Some points, one per row:
[-36 -40 -81 -67  28 -53  41 -53  53 116 -27 -26  52  46 -83 -67]
[ 25 -93  -1 -40  63 -27  41 -66  40  64  54  40 -26  74 -24 -40]
[  0   0  -1  65 -20  40 -41  66 -40 -54 -27  27  26 -66  38  66]
[-12  26 -54  52 -65  40 -41  66  26  -4 -27   0 -13 -61  48  40]
[  42    0 -108   52  -60   40  -13   79    0   14  -27    0   26  -17
  -15   13]
[ 84 -13 -28  26  10  14 -54  13 -14 -71  13  40  13   1  10  53]
[  5  40 -14 -14  37  67  68  13 -81  -4  27 -39   0  72 -51  80]
[  27   40  -68   39 -108   67   55   53   13  -64   27  -13  -92  -35
   18  -81]
[-35 -27  -1 -40  55 -27 -13 -40 -14   6 -54 -13  52  48 -71  13]
[ -4  26  40 -40   7 -13 -13   0 -27 -76 -27 -13  52 -18   4  13]
[ 17 -13  -1  52  29  14 -27  13 -14 -20 -13  40 -13   6   1 -27]
[-11  40 -14  52 -35  40   0  53 -14 -15  27  27 -13 -57  80  80]
[ 17 -53  40  39  68  14 -13 -13 -40 -17  40  27  13  35 -16  26]
[-21  13  13  52 -84  67 109  79 -14  32 -27 -26 -66  10  43  66]
[ 64   0 -68 -14  16 -40 -13 -27  66 -43  27   0 -79  14  -8 -81]
[  68   66   -1   26  -23   54   27   40   13  -27  -54 -119  -40  -40
    8   40]
[-73   0  67 -53   0 -53  41 -53 -14  12  67  53 -26  81  -8  26]
[ 28 -40  80  26   5  14 -68  13 -14 -53   0  14  13 -28  34 -14]
[-28 -27  13  12 -28  14  82  13  13  46 -40 -26 -53  55  -9 -27]
[ 65 -67  40  26  -3   0 -68 -27  80 -19  13  53   0 -24   8 -14]
[-54 -27  13  -1   1 -67  55 -40  40   7 -54   0  39   9 -10 -54]
16 more points follow, each with its number after it:
[ 14   0  13 -40  -2   0  82 -40 -67  72  40 -13 -53  71  13   0] 0
[  9 -13  13  78  -3  54   0  79 -27 -10  13  40   0  -9  11  40] 1
[-36  40 -28 -27 -15   0 -13   0  26   7 -13 -79 -53 -46  40 -27] 2
[  57   40  -54   52 -104   67   14   26   40   14  -27  -53  -26  -42
  -11    0] 3
[ -2  66  26  12 -10   0  27  13 -67  -7 -54 -26  39   6 -20   0] 4
[ 30 -27  53  52 -19 -13 -41 -13  53 -15 -54 -39 -26 -35  35 -54] 5
[ 54  66  -1  26   4  54  27  53 -67 -68 -40 -79 -13 -19   5  26] 6
[-21  13 -54 -27  62 -27 -41   0  13 -40 -40 -26  66 -16 -43 -14] 7
[ 40  53 -14 -27  21  54  14   0 -67 -13 -27 -39   0   4  -5  13] 8
[ 32 -13  13  -1  -6  54 -41 -13  40  29  27  40 -13 -16  -4 -14] 9
[  3  93  40 -40  33 -13   0  26 -81 -18   0   0  39 -23  26  40] 10
[ 11 -40  40  78  44   0 -13  40   0 -67  13  27  13 -18  -1  26] 11
[-75  53  40  52 -62  80  82  79 -40   2 -54 -13 -79  -5  81  26] 12
[-15  26 -28  52 -56  40  14  53 -14  46  27  14 -13 -68  89  53] 13
[ 91   0 -41  26  22  14  27  26   0   2   0 -26 -13  59 -73 -40] 14
[ -5  13  26  26  -2  27   0 -13  13  34 -40 -26   0 -17   0   0] 15
Which of these numbered points is nearest to each point below, ignoring the 2 directions in which the first points spread most? Its number follows each.
[-49 -40  13 -53  22 -27  41 -53  13   3  13  14  13  58 -28 -14] > 11
[-19 -13  13 -14   6 -13 -41 -27  26  -7  13   0   0  11 -30   0] > 15
[-71  40 -54 -40 -17 -27 -27 -27  26  56 -40 -66 -13 -36   4 -54] > 2
[ 15 -27  -1 -14  -4  14   0 -13  40 -34  80  93 -53  22 -20 -67] > 9
[  4 -13 -54 -14   8 -13  14 -40 -27 -24 -40 -66  52  47 -70 -14] > 7
[ 37 -80  -1 -27  98 -27   0 -40  13 -38  13  40  26  60 -78   0] > 11
[-50 -40  40  26  53   0 -41  26 -40  -8  67 106  52 -12 -13  40] > 1
[ -2  13 -41  12  32   0  14   0 -40 -60 -40 -26 -13  27 -35  53] > 6
[-57  40  13  39  23 -40 -27 -13 -67 -43 -27   0  52  -3 -27  26] > 4
